In the rows, zero is written as 128.
One turn sends every row of this set to another row. A few are shown first. Where does it send the rows asked after them?
z401: [113, 123, 158, 127, 130, 119, 142, 114, 125, 118, 120, 82]
z974: [154, 142, 127, 118, 130, 99, 139, 133, 138, 134, 119, 92]
z870: [132, 109, 143, 154, 118, 112, 122, 99, 139, 126, 124, 142]
z175: [110, 134, 143, 112, 143, 101, 111, 151, 168, 109, 149, 106]
z942: [143, 143, 124, 114, 137, 129, 128, 122, 129, 137, 98, 86]
z653: [117, 104, 132, 105, 110, 143, 134, 148, 122, 114, 138, 140]
z880: [148, 129, 132, 130, 114, 92, 105, 155, 150, 127, 145, 109]
z177: [131, 156, 114, 159, 152, 126, 131, 156, 158, 114, 143, 104]
z994: [95, 138, 94, 131, 132, 143, 125, 117, 130, 108, 107, 138]
z343: [90, 137, 127, 132, 101, 146, 139, 143, 145, 145, 152, 107]
z360: [140, 137, 102, 127, 137, 127, 110, 164, 107, 126, 127, 123]
z823: [138, 105, 142, 144, 140, 110, 124, 124, 111, 122, 149, 133]
z708: [110, 104, 122, 142, 133, 116, 143, 125, 124, 98, 161, 117]
z709: [100, 134, 138, 111, 98, 139, 138, 116, 143, 153, 118, 115]
z766: [129, 144, 136, 150, 94, 137, 103, 102, 133, 115, 144, 108]
z473: [121, 105, 127, 144, 132, 148, 133, 113, 134, 154, 130, 92]
z199: [112, 159, 149, 126, 126, 141, 128, 143, 134, 137, 167, 114]
z468: [105, 108, 122, 152, 110, 118, 141, 100, 151, 101, 137, 126]
z907: [111, 115, 105, 149, 121, 117, 128, 155, 175, 137, 120, 94]
z586: [119, 116, 141, 153, 136, 158, 137, 133, 166, 137, 146, 133]
z413: [158, 130, 130, 155, 118, 109, 95, 146, 130, 123, 125, 106]
z638: [155, 162, 110, 147, 113, 118, 129, 114, 137, 122, 115, 120]
z197: [112, 135, 171, 136, 135, 129, 145, 135, 157, 102, 136, 123]
z41: [122, 156, 159, 105, 124, 134, 127, 116, 131, 144, 132, 123]
z902: [122, 128, 114, 111, 115, 157, 126, 100, 136, 104, 148, 125]
z71: [79, 133, 116, 147, 143, 142, 109, 142, 161, 124, 126, 135]
z616: [89, 106, 117, 114, 133, 117, 100, 158, 143, 115, 138, 127]
z466: [117, 100, 122, 122, 126, 112, 113, 173, 131, 101, 132, 111]
z588: [120, 135, 88, 111, 115, 118, 130, 149, 141, 96, 137, 98]
z243: [98, 137, 130, 143, 130, 144, 115, 167, 178, 117, 133, 120]
z323: [124, 121, 154, 143, 88, 122, 110, 149, 118, 125, 135, 123]
z818: [102, 116, 100, 117, 130, 142, 124, 129, 152, 86, 114, 132]
z910: [111, 140, 108, 122, 101, 116, 101, 123, 175, 101, 114, 120]
z377: [126, 158, 150, 118, 139, 115, 119, 152, 153, 103, 133, 89]
z149: [108, 114, 124, 116, 141, 114, 117, 128, 155, 135, 83, 111]
z672: [129, 156, 133, 125, 172, 124, 121, 130, 138, 113, 106, 121]
z649: [113, 121, 105, 138, 127, 158, 122, 138, 153, 151, 98, 117]
z465: [131, 141, 124, 139, 122, 124, 80, 138, 142, 131, 104, 145]
z999: [121, 141, 101, 152, 129, 140, 139, 124, 131, 149, 96, 120]
z131: [144, 145, 107, 149, 123, 138, 108, 101, 150, 107, 109, 126]

z466 -> z243
z907 -> z910
And these:
z823 -> z199
z197 -> z653
z616 -> z71

One turn sends every row of this set to another row. A few are shown first. Where does it send the rows asked after them?
z666: [141, 133, 155, 111, 117, 121, 117, 154, 116, 106, 103, 155]
z544: [102, 113, 128, 137, 117, 155, 140, 126, 106, 121, 113, 117]
z421: [131, 136, 134, 99, 140, 112, 156, 134, 138, 140, 121, 170]
z259: [102, 112, 122, 133, 121, 157, 137, 130, 111, 123, 108, 110]
z160: [114, 149, 158, 149, 153, 141, 134, 152, 120, 138, 119, 107]
z235: [149, 150, 111, 133, 123, 130, 133, 112, 152, 132, 135, 93]
z181: [121, 130, 167, 136, 116, 134, 163, 152, 123, 156, 126, 112]
z659: [146, 115, 99, 144, 129, 111, 124, 123, 137, 125, 151, 114]
z605: [140, 136, 154, 115, 112, 122, 115, 159, 118, 113, 102, 149]
z569: [149, 140, 114, 125, 124, 159, 109, 112, 135, 129, 148, 153]
z207: [148, 133, 114, 122, 120, 161, 108, 117, 139, 134, 149, 151]
z847: [154, 157, 113, 138, 132, 128, 134, 113, 155, 133, 132, 101]
z32: [123, 147, 146, 140, 159, 133, 124, 145, 124, 152, 115, 96]
z697: [150, 163, 111, 127, 130, 120, 132, 120, 153, 136, 128, 96]
z795: [148, 112, 152, 85, 144, 112, 134, 135, 157, 132, 127, 139]
z896: [142, 114, 150, 91, 149, 105, 130, 141, 156, 126, 126, 135]
z145: [129, 138, 145, 99, 127, 96, 164, 140, 141, 130, 132, 150]
z762: [120, 125, 155, 135, 118, 133, 168, 150, 118, 161, 130, 114]
z441: [149, 145, 146, 121, 120, 124, 125, 148, 116, 112, 89, 146]
z780: [133, 130, 107, 130, 121, 152, 109, 121, 132, 138, 155, 156]
z213: [118, 127, 154, 137, 117, 131, 163, 152, 130, 164, 137, 120]
z289: [101, 111, 121, 135, 117, 153, 136, 128, 110, 127, 109, 110]
z309: [93, 103, 127, 137, 127, 151, 130, 127, 126, 122, 117, 117]
z663: [144, 140, 116, 118, 115, 151, 112, 126, 122, 138, 162, 154]
z43: [99, 110, 128, 141, 129, 151, 129, 133, 114, 124, 102, 119]
z678: [142, 130, 124, 124, 119, 166, 112, 127, 137, 134, 155, 155]
z87: [145, 144, 142, 117, 104, 126, 120, 155, 117, 104, 104, 143]
z307: [122, 149, 134, 103, 132, 104, 159, 138, 137, 156, 119, 152]
z336: [126, 141, 159, 140, 158, 126, 131, 149, 121, 147, 117, 96]
z881: [143, 103, 147, 94, 150, 110, 129, 141, 156, 133, 121, 128]
z392: [126, 149, 154, 135, 159, 140, 153, 137, 118, 143, 124, 100]
z894: [129, 151, 142, 96, 136, 104, 151, 133, 143, 150, 127, 154]
z258: [136, 159, 119, 133, 134, 132, 130, 117, 153, 129, 133, 90]
z599: [152, 101, 146, 92, 143, 106, 129, 138, 148, 133, 137, 135]
z701: [157, 111, 124, 150, 138, 113, 128, 125, 157, 129, 154, 116]
z920: [147, 135, 116, 119, 119, 160, 108, 116, 141, 136, 145, 155]
z680: [147, 147, 141, 110, 119, 120, 118, 155, 112, 117, 100, 157]
z979: [123, 135, 162, 137, 111, 130, 175, 148, 125, 158, 122, 126]
z736: [140, 138, 152, 110, 109, 123, 118, 160, 119, 110, 103, 151]
z15: [105, 105, 123, 126, 125, 159, 137, 127, 118, 114, 106, 120]
z182: [145, 104, 113, 140, 131, 102, 124, 133, 150, 144, 143, 121]
z576: [144, 107, 109, 148, 129, 104, 132, 120, 146, 144, 147, 117]

z207 -> z259
z659 -> z160
And these:
z979 -> z599
z544 -> z666
z336 -> z894
z847 -> z762
z145 -> z701
z307 -> z182
z780 -> z43
z697 -> z213
z309 -> z441
z87 -> z678
z795 -> z235

